In the data rows, 128 means zero.
Here are some points:
[145 167 167 140 140 131 123 158 127 128 124 148 123 114 139 108 136 118
 147 128 103 129 114 134 140 148 117 129 155 132 113 128 104 128 114 144
 123 115 135 104 129 166 115 114 106  74  91 140  70 128 126  93 128 142
 133 115 146 127 153 141 144 113 170 160]
[131 160 129 129 127 142 141  93 127 149 127 141 125 124 137 128 125 133
 134 128 139 112 121  94 145 121 129 146 132 142 163 119  98 143 137 128
 148 130 142 143 130 139 114 130 115 146 145 117  97 145  85 127 102 144
 106 129 172 149 140 134 147 119 138 122]
[118 157 121 113 128 129 141 174  79 128 145 132 100 108 128 124 145 100
 121 133 103  95 115 135 100 146 128 102 147 154 162 130 125 143 138 135
  88 118 178 155 126 183 153 151  97 100  66 127  95  92 142 115 103 117
  73 138 119  95 146 142  97 114 207 197]
[ 90 109 104 116 134 120 125 113 149 146 134 118 100 139 132 136 143 134
 146 127 133 131 146 130 145 128 146 130 124 119 145 134 134 117 112 116
 162 131 130 116 135 141 136 129 153 128 162 116 127 127 131 146 129 133
 152 141 148 153 128 108 128 138 116  88]
[147 115 112 146 112 114 164 147  90 134 148 139 128 121 168 131 122 130
 139 150 117 131 122 120 134 139 117 136 146 138 124 129 124 134 106 139
 128 127 117 117 136 121 113 133  96  99  83 158  98 155 117 126 106 130
 131 102 127 137 136 150 128 122 128 137]
[115 159 151 128 131 120 129 135 127 138 151 138 155 108 114 126 131 109
 123 130 162 116 131 138 150 107 114 136 136 131 124 135 108 118  91 117
 138 134 114 124 148 121 144 128 111 128 137 143 109 125  89 112 115 143
  83 112 133  78 135 146 165 116 145 163]
[126 174 165 117 123 127 126 160  99 118 119 148 141 124 121 115 119 137
 132 138 138 107 133 123 148 144 123 130 133 112 122 140 107 116 104 124
 138 122 119 116 137 148 121 114 112  78 102 137  79 128 122 128  88 131
 130 112 146 127 148 140 149 124 166 157]
[140 123 124 156 116 131 141 159 149 128 112 103 131 137 131 128 103 117
  86 116 105 115 159 145 125 121 117 118 133 132 126 123  99 167 129 167
  69  84 133 154 129 145  94 136 171 161 125 108 150 168 112 120 128 128
 117 137 116 164 136 144 120 139 123 126]
[118  57  84 173 172 128 143  43 119 124  87 109 152 167  12 124 148 124
 159 139  82 149 104 142  69 175  96 143 124  58 103  81 187 127 144   0
 197  79  94 147 142 136  61 106  78 109 132 108 160 127 144 138 141 147
 162 183 156 117  99 125 135 130 105 111]
[155 105 110 104  97 108 115  98 196 113 164 105 143 155 156 175 129 138
 149 128 132 172 120 114 114 156 122 120 127 142 133 119 162 109 127 141
 128  95 130 127 147 132 205 127 168 109 138 128 132 121 125 142 122 189
 118 139  78  89 109  93 130 139 128  94]
[119 125  83 128  80 144 140 160 145 169 176 108  91 131 120 133 148 134
 107 123 130 123 147  86 131  81 156 157 152 163 142 135 111 132 108  94
 192 128  97 102 129 139 152 130 111 180 181 109  77 133  64 145 128 128
 128 120 120  72 171 108 143 132  80 121]
[ 86 178 145 135 131 143 128 130 129 112 127 132 154 128 121 119 119  98
 139 132 155 118 121 126 138 130 120 136 150 125 102 130 131 146 111 124
 148 135 134  98 152 151 107  92  94 111 164 122 128 140 115 128 129 103
 104 167 119 118 131 118 128 109 145 129]
[128 141 129 142 127 128 152 138 127 154 133 145 183 138 107 143 136 114
 128 129 121 117 162 113 121 157 100 108 137 142 134 133 135 137 103 138
 116 113 111 118 160  77 124 100 104 125 211 134 124 145  95 127 147 147
 120 150  78 102 118 180 169 156  98 127]
[130 167 132 122 178 119 133 152  85 142 143 148 117 137 119 113 138 122
 150 130 132 115 110 141 128 120 111 133 124 100 137 123 113 112 113 124
 117 151 136 124 127 134 131 143  96  71  83 168 107 142 112 117  97 127
 119 100 146 107 161 132 145 147 165 141]
[140 127 134 140 141 108 115 138 146 140 138 128 144 111 132 139 127 137
 146 127 137 145 127 113 141 117 130 123 128 121 142 131 130 122 115 125
 139 136 131 107 127 130 152 130 126 130 170 102 134 111 142 126 133 113
 145 147 110 112 120 117 135 117 153 120]
[173 123 170  99 146 128 116 117 132 136 136 161 151  93 119 155 121 156
 108  97 146 108 146 127 101 128 126 130 124 161 156 130 112 184 121 148
 145 107  81 124 128 105 200  73 154 147 161 117 156  91  86  98 124 130
  54 105 120   7 183 145 182 119 139 204]
[119 120 104 145 136 105 105 128 149 128 123 128 104 145 155 107 125 153
 128 137 109 139 153 124 128 128 140 125 105 108 138 129 132 119 134 148
 140 123 137 134 108 124 118 129 157 129 101 113 126 121 128 147 104 125
 147 148 131 137 128 139  90 126 119 117]
[128 176 155  76 164 102 106 155 127 113 133 175  94 150 133 109  78 138
  92 141 126  81  90 113 109 162 168 140 135 129 139  99 135 162 153 165
  88 113 158 149 126 126 124 121 108 133 153 118 152 103 122 125 125  85
  70 113  99 131  84 142 130 127 169 133]
[144  99 109 167 115 128 176 143  99 107 133 127 154 109 130 118 133 122
 129 136 131 131 117 128 145 123 111 134 144 142 123 130 109 124 115 126
 117 132 130 117 124 127 133 138 119 118  93 160 121 150 130 124 120 126
 116  93 148 137 128 131 151 132 128 161]
[159 145 144 102 127 128 164 106 112 117 129 169 121 121 112 104 140 103
 108 162 107 155 114 138  99 143 120 136 124 154  98 148 106 153 164 166
  68 169 128 104  88  91  87 133 160 121  86 156 139  97 135 120 150 105
 128 117 129 101 127 136  97 135 140 179]
[102 147 122 128 158 138 119 132 142 155 145 125 149 121 108 136 142 136
 152 107 148 136 122 120 115  79 139 127 111 110 145 114 152 116 122 103
 140 159 149 122 116 111 176 132 116 146 123 131 122 135 121 169 132 102
 103 110 104  94 148 127 134 128 134 119]
[117 145 108 132 143 118 129 114 124 139 160 109 109 122 135 113 138 119
 125 127 121 127 124 106 127 127 130 130 147 128 128 123 112 114 126 135
 112 118 112 109 145 125 107 112 124 131 140 128 109 146 106 126 106 127
 123 137 145 156 131 142 141 125 125 138]
[153 155 117 119 109 129 143 131 128 113 154 145  90 160 150  99 119 136
 120 137 130 146 115 125 141 126 111 137 128 150 125 121 140 127 116 132
 122 118 134 116 128 115 140 138 122 116  79 163 117 150 116 128 108 149
 103  99 136 138 152 134 152 120 136 158]
[141 175 161 114 103 123 111 188 118 106  90 128 144 143 124 112 112 140
 129 148 132 129 119 149 142 140 129 133 119 115 128 141 111 116 139 153
 123 129 149 136 109 137 110 143 129 102  84 124  81 115 125  90 125 115
 123 102 141 115 124 156 128 132 157 180]
[144 132 129 136 134 120 147 108 121 128 139 144 140 122 130 125 144 129
 128 150 152 147 144 107 128 105 134 140 117 120 145 148 110 134 128 132
 132 152  91 128 109 105 108 134 164 140 153 133 130 122 113 162 131 110
 157 141 139 117 121 118 111 135 118 125]
[151  59 113 196 145 191 180 112  79 135  80 168 189 128 128 131 131 129
 105 163  98 129 169 190 125 202  98 127 140 122 128  87 157 111 122  16
 181  80 111 153 133  92  66  91  83  96 172 181 170 126 152 137 155 126
 164  98 111 140 126 124 152 154  50 103]
[130 128 123 173 145 164 152 128 109 103  83 149 186 134  78 109 116 128
 118 134 122  98 139 150  84 181  81 126 145 100 101  93 140 143 136  20
 162  72  96 145 150 121  97 126 123  89 119 174 134 122 146 115 127 137
 156 113 127 167 138 126 146 133 104 130]
[146 141 123 136 122 128 153 146  96 149 106 139 128 176 106 105 124 133
 151 107 120 133 107 127 125 121 151 141 156 142 121 117 124 141 133 138
 132 109 155 125 149 181 115 155  91  71  88 139  73 127 142  90  81 128
 139  96 145  99 160 123 117 159 157 166]
[175 167 153 125 145 151 128 128 119 108 122 134 133 138 103  90 145 117
 165 125 139  99 105 155 127 134 117 103 145 120 140 110 139 141 119 142
 132 121 131 128 140 121 145 102 130  80  84 136  69 112 139 117  87 119
 115  78 168 112 171 113 135 119 160 150]
[128 146  75 158 111 153 119 143 146 157 188 120  88 140 112  94 156 123
 119 111 134 137 121  99 102  81 155 131 148 148 128 117 117 128 131 110
 144 141 113 127 128 128 162 142 107 179 165 109 104 120  97 137 140  94
 123 132 108  72 160  93 142 118  97 119]
[141 165 161 133 103 135 128 175 118 128 107 143 153 138 131 116 113 130
 128 130 129 115 141 118 145 149 120 124 141 124 101 145 120 124 111 115
 141 107 120 109 143 146 118 103 117  90  98 139  68 121 121 103  87 128
 125 114 144 117 146 135 141 116 165 161]
[143  83 106 163 158 111 162 132 109 134 180  83 144 119 169 191 128 183
 115 114 128  74 209  71 142 108  87 141 159 145 118 108 134 197 128 148
 110 163  72  94 128 135 140  63  33 129 148 142 126 172 121 147 135 103
 156 124 107 163 127 120 118 112 149 108]
[115 161 183 114 112 128 140 158 121 113  96 149 148 134 115 130 115 161
 131 128 126 108 114 121 141 137 144 136 131  89 135 128 111 119 114 137
 134 131 130 124 121 144 126 110 106  90  84 154  78 128 128 125  91 121
 122 104 141 121 150 134 143 126 152 154]
[136 147 114 133 136 131 128 119 114 134 143 138  98 116 143 102 106 131
 140 128 128 119 127 101 117 131 121 130 148 128 121 121 127 152 146 148
  86 104 122 125 128 145  90 128 116  90 117 148 107 155 126  94 114 134
 152 108 160 143 141 136 147 135 136 158]
[143 110 123 173 132 211 179 104  98  95  48 152 181 196  10  81 104 134
 109 144 126 128 128 147  94 184  54 117 165 114 112  91 136 141 130  29
 146  65 101 150 108  73  90 122 107 150 219 208 104  74 110 178 170 104
 164 129 102 104 114 132 168 198  92  84]
[147  74 143 205 253 203  84  93  55 144  69 116 154 142  37 132 151 176
 105 150 128 128 136 153 129 155 103 117 126  59 141  50 182 106 110   0
 227 119  72 159 116  70  35  61  66 122 200 157 190 138 193 149 195 156
 164 173  73  68  68 127 157 164  55  44]
[150 117 130 190 140 182 149  94 102 102 104 165 193 130  68 105 136 120
 140 128 121  99 128 166  93 186  66 118 145  93 103  87 163 141 129   0
 175  75  91 147 142 119  70 153 105  80 129 192 145 111 151 110 128 145
 179 117 151 154 130 123 151 130  96 122]
[128 139 108 143 124 128 139 120 135 133 137 130 114 130 144 117 119 153
  98 148 123 149 133 101 125 110 128 119 101 124 146 144 140 114 137 156
 109 139 148 130 109 118  94 128 152 144 119 128 141 127 126 147 126 129
 146 149 145 148 120 145 129 124 116 127]
[128 162 192 120 116 164 141 168 137 116 118 157 164 125 123 132 106 152
 121 135 133  89 106 139 150 125 139 135 136  83 143 129 122 144 105 124
 132 149 132 149 145 169 122 114 127  73  76 151  68 120 137 113  97 129
 136 128 164 128 146 136 149 126 128 148]
[121 177 126 108 177 117 128 128  72 119 122 137  97 146 135 110 119  70
 117 129 138 112 152 157 128 145 127 137 108 128 109 143 100 128 135 134
  89 128 122 137 153 108  72 170  77 130 128 167 160 100 116  72 151 115
 129 134 136 150 142 145 111 161 172 133]
[129 147 132 122 160 135 108 139 115 135 133 158 105 112 113 113 131 129
 151 144 112 128 115 165 128 142 111 119 125 134 122 146 121 117 140 148
 104 133 143 138 119 135 128 124 111 110  85 114  93 105 128  88 124 111
 104 110 128 112 140 151 132 127 169 172]
[ 93 103  91 139 155 128 101 119 129 150 150 105 128 126 130 131 144 135
 159 117 117 137 121 112 123 105 149 128 129 114 128 113 142 117 131 132
 128 132 137 105 129 153 145 143 166 117 161 112 150 134 140 146 130 149
 172 132 155 128 120  88  98 138 105  55]
[103 105 107 141 152  99 110 114 123 143 147 107  78 123 145 123 147 113
 130 112 145 139 134 114 126  72 134 122 121 130 128 119 136 128 118 120
 131 142 118 119 138 138 142 139 160 125 149 117 149 132 140 145 138 135
 153 127 150 137 131  96 113 134  94 127]
[150 158 129 123 116 130 141 130 116 119 139 128 104 140 145  97 116 124
 128 128 116 129 118 123 143 135 119 148 136 141 139 125 109 120 122 132
 128 135 126 105 130 123 122 131 116 112  98 154 119 134 124 130 103 128
 134 105 146 143 145 143 149 128 133 164]
[129 131 132 137 157  90 128 119 126 159 138  87  98 134 139 121 139 129
  78 130 150 128 127  81 165 105 127 170 120 133 161 134 150 141 162 115
 154 136 118 103 142 128 133 131 124 138 138 138 107 125  87 146 146 143
 108 128 146 146 160 102 128 111 144 127]
[165 129 135 169 141 136 133 136 127 118 120 128 200 114 107 119 130  96
 114 119 128 102 128 128 128 122 103 131 142 147 113 135  99 132 112 126
 122 117 108 127 153  91 146 128 117 144 161 128 102 122 102 135 131 127
  97 131  95 115 125 155 180 140 129 170]
[108 143 105 168 105 137 164 130 160 115 136 121 116 119 140 128 125 145
 105 146 114 139 124 130 133  99 127 132 127 151 172 154 141 132 147 142
 131 132 129 159  83 122 117 150 156 159 132 127 169 164 126 133 148 131
 116 120 123 174 141 150 125  99  96 107]
Here are 16 more points, each followed by its number:
[ 94 139 131  95 126 105 102 134  90 114 140  97 104 125 149 131 128 137
 119 147 186 128 129 115 150  74 140 117 131 114 141 111 178 104 115 120
 145 172  98 137 117 118 150 145 157 129 125 121 134 144 146 128 143 141
 161 124 125  89 125  81 132 129  85  88] 0
[118 110 129 151 155 109 110 122 115 150 146 121 107 101 156 116 148 131
 152 113 146 135 124 119 119  90 134 111 127 108 133 129 130 115 115 128
 134 139 128 113 142 136 124 143 155 134 155 118 128 140 128 135 145 117
 151 140 171 128 133  94 120 119 113  94] 1
[103 105 119  92 100 125 101  89 191 134 145  88 135 129 158 172 144 127
 147 123 107 124 113 122 117 165 131 134 140 132 138 141 119 117 136 147
 146  98 111 120 140 130 185 131 179 125 128  99 110 115 118 140 112 146
 146 140 106  91 100  91 123 131 138 108] 2
[149 108 146 125 116 134 108 114 178 135 149  93 139 114 149 159 134 127
 110 122 117 134 131 128 132 128 123 130 135 118 154 134 102 153 128 148
 107 119  97 167 138 128 181 119 129 112 170 100 125 110 133 151 162 128
 172 162  93  90 128 103 142 165 140  99] 3
[186 140 169 128  72 162  95  83  92 128 148 130  84 128 185 119  60  70
 149 109 118 144  96 105  93 198 125 128 128 192  63 170 123 150 188 153
  49 123 179 107 136 140 102 163 129 158  51  97 157 121 153  58 156 118
  85 100 135 133 148 159  92 130 161 194] 4
[126 145 116 109 121 116 140 115 192 130 129 128 128 129 119 140 120  97
 117 131 164  86 127 143 132 131 113 134 151 148 120 131 113 137 128 129
 118 124 122 136 147  99 144  81 133 145 155 128 102 106 107 140 128 121
 106 148 127 100 116 160 166 148 122 149] 5
[ 62  63  80 128  90 101 124 121 122 156 128 141 114 101 143 167 135 170
 142 108  88 146 128 127 122  86 148 139 116  89 137  99 145 118 113 145
 125 164 118 121 123 169 132  90 130 110 142  94 149 127 170 114 138 155
 196 182 169 160  91 144 159 105 166 105] 6
[135 109 128 124 105 142 124 118 152 124 105 160 143 148 123 123 151 125
  79 117 137 107 158 151 128  66 148 115  63 142 128 153 101 162 161 127
 112 144 122 147 101 113 131 161 120 129 141 128 133 167 146 152 135 141
  90 128 131 163 121 114 137 106 123 110] 7
[105 156 156  99  83 119 156 128 105  92  88 126 161 150 122 129 120 163
  95 145 136  90 128 126 130 114 156 143 134 110 131 137 127 129 131 146
 149 138 112 165 154 123 136 148 122 169 147 112 126 111 118 154 150 127
 128 145 127 138 110 105 105 135 130 117] 8
[ 94 122  99 111 134 124 121  96 152 144 152 111 112 135 134 156 138 158
 105 134 116 140 135 100 141  97 150 139 120 132 128 135 134 122 138 140
 143 124 116 120 123 147 128 133 138 135 158 125 107 136 114 150 128 137
 139 140 138 162 119 112 124 135 120 101] 9
[123 164 179 129 168 128 135 155  96 134 114 155 130 101 138 116 137 129
 160 129 119 146 100 154 107 124 120 125 125 132 126 126 122 135 139 151
  91 153 172 124 100 130 134 129 113 113  75 145 104 112 146 130 125  93
  85 110 132 105 171 144 122 126 142 172] 10
[125  75 117 110 110 128 113 117 127 123 138  91 153  99 146 175 138 127
 169 113 128 136 111 101 104 159 134 128 133  99 130 121 121 115 142 157
 128 110 114 123 136 152 194 151 129 125 144 106 117 112 121 168 137 160
 152 122  92 118 105  62 114 139 124 102] 11
[150 128 192 128  87 140 151 161 162  95  77 128 203 119 119 126 128 119
 120 137 153 114 106 173 127 128 117 133 118 114 119 130 125 115 111 131
 124 176 147 160 129 111 165 118 111 139  66 159 109  95 119 116 135 119
  58  78 126  55 128 155 152 114 149 202] 12
[ 85 128 128 117 120 132 121 122 161 116 117 105 137 119 156 181 136  93
 129 123 155 171 104 101 128 192 105 122 107 161 126 129  94 109 133 140
 113 116  85 149 131  64 112 142 124 203 154  97 238 135 228  99 191  60
 195 213  94 232  91 121  91 118  92 139] 13
[118 117  75  31 114 128 133 146 133 123 103 189 147 200  67 121 124 102
 145 145  74 163  50 127  95 128 151 125 130 148 109  96 207  88 116 139
 120 147 128 128  96 161 178 113  69  27   0 170 108 127 162 128  84 135
  88  62 141  34 159  76 133  70 133 124] 14
[113 104  77 127 135 120 120 125 135 131 156 130  94 150 127 144 131 129
 148 100 115 140 147 104 143 101 122 130 106 116 141 128 131 125 143 124
 165 125 109 121 155 163 127 125 170 126 154  96 124 124 131 133 115 140
 170 125 146 141 115  90 117 128 130  61] 15
Which two of these numbered points are nearest to each point below, looking only along the 3 directions in which the first points spread most? Their numbers follow each, nearest first.
[141 120 106 113 133  97 128  94 146 151 154 118 154 133 164 148 132 133
 128 137 133 154 148 127 130 119 127 145 127 147 143 133 127 121 121 144
 128 115  93 129 137  79 169 103 110 125 181 106 112 129 112 161 142 136
 118 134  74  78  79 142 160 151 119 101] > 3 5
[116 113  83 119 117 110 128 132 171 130 126 108 105 132 139 133 122 135
 105 128 144 156 147 130 140  97 139 134  97 139 148 146 144 111 123 113
 135 142 145 128 109 112 103 141 146 149 148 117 149 139 130 145 130 112
 136 154 131 128 127 152 132 136 105 120] > 0 9
[131 137 183 122 111 144 113 132 181 132 160 146 171  98 143 162 105 150
 123 113 121  97 161 143 138 119 118 128 146  99 124 137 140 183 129 127
 135 124 116 171 142 106 188 114 155 175 142 126 105 127 101 130 128 125
 110 154  97  41 113 129 154 124 173 177] > 5 3
[110  69 118 162 105 137 195  70 127 107 113 129 185 128  58 148 138 140
 125 146 112 159 128 127 128 156  92 129 134 128 138  87 161 137 133   6
 185  68 128 131 106 134  84 149  77 129 173 151 191  79 148 129 186 128
 180 147 115 109 105  93 102 131 112  58] > 13 15
[125 102 102 103 125  52 145 130 158 174 145 136 128 130 128 160 143 118
 148 158 136 201 146 152 147 165 175 115 105 135 114 101  81 128 148 125
 146 117 118 108 112 128 130 135 116  73 159 118 124 127 112 157 141 138
 129 154 199 133  86  94 119 122 170 173] > 7 1
[ 82 135  85 127  92 123 142 161 157 106 153 121 128 165 123 135 149 129
 120 140 130 128 118 119 153 110 160 127 134 155 172 144 140 113 128 147
 181 133  86 121 154 115 128 142 143 134 150 105 118 120 101 127 128  97
 155 134 129 164 118 121 119 133 123 135] > 2 11
[131 115 101 120 144  61 147 152 118 107 172  91 118 129 140 148 109 114
 172 122  94 128 124 138 102 139 129 131 166  54  60 129 158 148 189 128
  96 125 167 152  86 119 142 113 121 101 159  72 139 155 128 157  96 130
 135 221  71  92 128  88 158  96 128 153] > 7 11
[ 99 131  88 131 145 116 128  96 148 145 161  99 100 127 129 125 123 129
 135 118 116 110 144 102 117 103 141 133 127 141 130 133 130 130 140 119
 120 123 112 110 143 101 124 131 123 150 152 119 126 133 107 128 127 129
 134 135 115 141 139 132 113 117 122 125] > 0 11
[180 140 173 103  97 134 171 142 184 131  59 105 124 150 119 117 102 142
 106 142  99 128 129 124 155 137 171 133 157 145 163  82  57 149 114 147
  55 100  59 137 156 152 138  76  48 103  74 130  60 144  71 106  86 168
 134 116 145 151 128 152 159  89 172 152] > 10 14
[ 82 106  99 110 131 114 112 117 137 140 132 110 128 138 130 140 145 114
 121 128 136 135 145 121 140 101 141 134 131 141 133 135 126 108 114 120
 128 129 105 119 148 154 136 137 163 126 152 104 133 122 133 127 120 128
 167 138 152 142 116  88  99 125 130 127] > 1 9
[125 161 189 114 115 142 140 156 108 128 111 145 149 128 124 121 119 155
 128 144 121 112 128 124 142 132 141 133 144 128 127 127 107 126 106 146
 122 114 135 119 132 163 117 115 108  82  91 142  83 119 124 101  91 131
 124 122 148 122 154 134 131 108 163 149] > 10 14
[126 108 109 173 156 132 144 114 118 127 145 115 147 113 114 112 132 141
 130 112 126 139 112  91 116  87 139 125 125 120 150 110 135 117 139 130
 111 133 123 118 121 107 143 148 133 158 148 130 131 146 108 145 127 111
 111 116 132 125 148 120 125 125 128 131] > 11 7
[127  92 103 114 150  95  86 130 143 131 129 111  73 153 176 112 150 108
 171 111 134 153 112 120  90 128 100  99 101 139  86 161  86 108 183 156
 128 117  92 135 127  53 112 136 180 129 147 101 128 140 191 138 175  66
 197 183  71 242  72 134  71 161 128 104] > 6 15
[101 107  80 138 136 119 114 117 137 124 151 101 137 103  96 108 161 141
  83 112 133 151 172 141 189  67 125 130 107 117 194 122 114 135 107 124
 157 148 138 160 128 129 132 124 134 143 137 144  97 142 122 164 102  93
 126 133 145 142 119 127 113 147 103 134] > 11 0
[ 92 156 128  78  77 128 162 124 122  84  92 111 148 156 132 123 106 119
  99 128 141  58 116 131 142 154 149 150 136 126 109 142 107 126 110 143
 137 132 104 152 181 133  93  96 126 136 168 128 115  99 120 142 135 119
 151 150 137 161 101 122 144 144 110 127] > 8 7
[108 148 119  61 179 165 124 119 103  92 116 108 142  82 128 110 111 111
 189 124 107 148  95 113  98 191 103 186 102  31  67  97 133 124 136 182
 130 112 132 114 164 200  81 189  75 107  80 116  78  89 129 106 140 148
 121 132 137 169 135  48 128  68 183 163] > 14 4
[157 167 111 149  99 107  54 100 255 103 223  40 132 128 100 130  95  58
 128 114  50 103 140 117  60 136 127 117 128 122  67  24 169 142 189 234
 219  43  84 107 111  49 112 121 129 119 173 128 157  66  90 128 105 157
  88 101  68  97  85  97 153 166 147  69] > 3 11
[134 144 165 117 127 167 128 162 147  97 127 154 201 146 112 128 117 128
 128 141 170  98  98 146 137  82 132 139 126 122 124 130 121 120  83  95
 132 182 119 128 128 115 171 114 118  98  79 188 113 105 114 152 119 124
  75  74 112  68 161 141 168 133 117 189] > 12 5
[114 132  91 129 132 122 126 116 140 140 144 106 115 137 130 119 123 141
 105 109 128 119 158 127 131 108 134 138 124 145 153 129 127 136 138 130
 123 115 115 129 131 104 120 119 121 149 148 122 116 131 113 141 132 121
 119 146 128 163 128 127 131 130 121 127] > 11 7
[120  26 127 121  88  99 114 100 155 131 142 114 174 110 161 182 112 168
 140 114 112 143  95  79  96 134 148 152 144 112 154 119 119 111 153 146
 120 129 127 123 122 146 187 127 168 127 145  80 135  95 151 146 114 133
 148 133 129  67  61  99 143 112 151 105] > 2 11
[118 117  96 134 134 115 118 128 136 141 158 118  97 126 121 130 145 164
  98 129 128 150 130 123 128  92 158 117 127 134 161 122 136 125 127 145
 127 133 124 134 110 133 135 137 148 128 149 133 122 136 125 145 128 130
 150 150 126 153 121 115 116 135 108 108] > 9 1
[172 133 151 128 103 190  94  67 104 164 180 147  94  74 163 127 117  91
 125 121 139 146 105 132  93 166 101 103 123 180  52 200 127 137 162 162
  43  99 177 125 142 127  89 170 133 159  26  93 140 117 160  72 193 104
  63 113 140 123 129 148  91 109 159 196] > 4 10
[122  78 130 140 149 131 110 124 106 156 150 128 155  96 170 200 182 107
 183 108 117 172 128 116  85 175 106  89 123 115 145 127 119 111 203 137
 112 150 105 162  98  58 167 124 157 211  66 108 251 150 229 152 228  74
 218 163  94 190 101  69  87 146  81 119] > 13 15
[109 102 104 139 153 103 102 128 123 151 154 113  94 124 141 129 147 134
 160 113 144 131 121 127 127  95 140 115 119 108 141 120 143 117 112 115
 128 143 135 120 130 147 128 128 168 130 138 131 153 144 139 159 129 132
 147 118 160 122 136  92 109 135  98  69] > 15 6
[ 90 141  97  31  55  95 140 134 135  62  97 177 169 189  94 155 138  87
 139 143 104 131 108 186 159 132 129 140 139 171 101 135 174 113 122 111
 127 150 192 106 118 169 130  87  95  14  29 159 115  93 129  42  88 175
 121  88 151  85 152  86 135  79 147 129] > 14 10
[112  86  85 124 156 125 107 112 139 149 136 107  80 143 136 128 148 128
 118 127 125 147 135 127 131  93 146 119 137 142 146 129 130 113 137 133
 128 131 101 115 132 164 131 140 162 129 170 116 148 132 133 131 130 143
 128 143 150 153 126  84 102 138 128  62] > 15 9
[114  99 101 135 130 110 104 137 147 127 125 108  94 137 142 131 136 130
 131 126 121 135 145 139 135 128 139 127 112 122 131 150 127 112 124 134
 128 122 135 123 122 117 126 148 158 155 125 101 138 114 120 127 119 127
 142 149 122 150 115 129  84 129 124 110] > 1 9
[119 187 160 149  88 170 135 173  81  69  75 178 136 158 107  84 106 122
 128  89 174  86 109 129 119 104 116 176 116 127  88 123 132 168 145 132
 166 167 193 130  88 160 157 181  93 146 104  87 115 127 106 127 143  63
  47 123  91  64 161  71 169 121 126 160] > 12 10
[122 141 161 115 117 134 128 145 143 128 127 124 159 146 105 128 114 137
 135 120 161  86 100 148 123 129 120 120 128 127 111 122 121 125  85 100
 148 159 106 103 152 137 128  78 101 120 147 124 124 127 129 142 131 102
  89 145 125 109 152 150 174 128 136 155] > 5 8
[ 94 144 148 128 127  85 130  95 146 125 148 115  91 154 138 122 104 100
  99 141 149 153 124  97 143  91 158 176 115 150 146 141 131  63 128 104
 157 128 122 131 184 128 150 128 134 159 128 118 144 142 123 181 100 140
 162 122 161 146  95  85 108  97 135 127] > 9 1
[106 108 128  90 126 110 100  96 153 153 147 105 128 138 152 158 128 126
 124 131 115 157 134 110 145 140 144 129 133 138 145 138 124 117 149 145
 122 124 117 128 129 128 156  99 160 122 136 103 123 116 131 133 132 164
 157 148 123 102  96 114 125 136 145  98] > 2 0
[148 128 120 128  92 115 105 107 186 116 121 100 145 142 152 145 135 147
 135 125  96 128 118 130  98 158 149 124 114 121 138 140 119 111 156 165
 118 125 137 131 113  64 189 129 156 155 166  97 143 116 131 181 157 126
 124 128  56  73  91 126 131 172  97 112] > 3 2
[128 129 107 138 105 143 180 146 157 137 123 132 128 174 152 139 128 102
 142 154 109 163 146 155 151 159 120  97 120 118 123 126 158 105 130 144
  97 156 164 125 142 149  72 128 164 132 111 132 157 174 121 109 139 162
 146 156 163 175 149 158  91 131 109 100] > 6 1
[118  66 104 186 174 128 140  64 118 134  82 127 169 175  17 123 144 124
 133 134 131 139 125 164  95 148  97 124 131  96 121  91 171 107 117   0
 189  96  99 151 134  64  73  87  71 108 194 122 188 127 164 141 204 137
 169 175  91  95  87 137 145 167  78  87] > 13 8
[ 99 152 121 122 121 108 139  97 136 117 127  98 126 140 133 122 136 129
 146 135 145 104 120 108 139  77 150 134 128  95 145 125 137 115 127 109
 147 151 102 132 140 108 132 128 131 161 135 130 119 148 107 128 120 127
 136 119 120 115 145 124 118 115 114 117] > 11 7
[149 151 154 173 114 133 128 162 144 123 123 145 159 105 137 121 141  99
 147 140 142 112 111 159 127 133 100 117 138 140 118 146 113 119 121 132
 123 132 132 143 122 120 137 112 138 141 130 129 132 121 107 101 138 126
  56 120 126  83 134 158 142  96 125 153] > 5 12
[123 108  97 134 118 110 121 135 162 123 134 117 106 132 128 123 132 129
  87 125 136 150 161 129 137  95 140 132  93 133 148 145 138 111 126 133
 133 128 129 128 111 115 121 136 161 157 132 111 132 140 110 148 128 117
 125 137 122 156 125 139 112 138 109 124] > 0 9
[146 141 128 103 160 128 130  74 125 140 127 134 172 106 183 155 152 136
  81 135 107 134 147 127 136 146 169 128 142 136 148 120 161 111 128 148
 183 135 126 110 100 100 195 133 127 129 175  98 120 127 116 165 118 152
 118 128  85  70  57 150 158 145 112  93] > 3 5
[128 123 128 139 137 137 131  89 145 151 124 158 127 128 117  89 129  99
 153 100  90 119 123 163 107  95 137 151 183 130 135 113 128 123 152 144
  74 131 132 122 159 166 107 134 119  83  83 124 100 171 145  96  91 134
 146  94 154 142 103 130 179  95 109 159] > 14 10
[133 128 157 143 145 128 150 136 131 112 121 139 128 100 133 128 119 129
 118 126 170 117 128 128 136 122 103 130 135 128 127 123 115 128  97 132
 111 128 119 129 139 118 114 107 118 147 156 118 120 118 115 126 128 111
 118 128 117 108 118 151 146 113 160 159] > 5 8
[159 167 178  83  98 128 154 126 102  99  99 184 128 134 104 136 115 145
 108 160 158 130 111 149 115 118 144 140  86  98 123 163 136 147 129 127
 122 216 140 134  74 128 136 160 175 115 128 151 181 127 128 163 156  86
 127 114 116  41 132 104  93 102 136 115] > 8 7
[141 135 144 119 128 149 143 126 169 135  97 135 115 152 146  97 126 126
 115 145 110  96 132 127 142 116 149 134 156 155 128 116  87 149 125 150
  82 116  86 126 151 122 139 113  64 131  73 151  83 148  93 112 116 161
 130 128 148 149 156 144 146  92 145 162] > 10 14
[120 178 184 122 107 147 166 157 115 110  73 139 162 179  96 123  92 154
 139 152 161  85  70 130 140 112 151 155 128  96 130 129 120 109 106 126
 148 163 168 132 146 148 148 121 103 103  49 180  96 169 136 179  95 130
 128  86 142 128 172 124 159 111 132 147] > 14 10
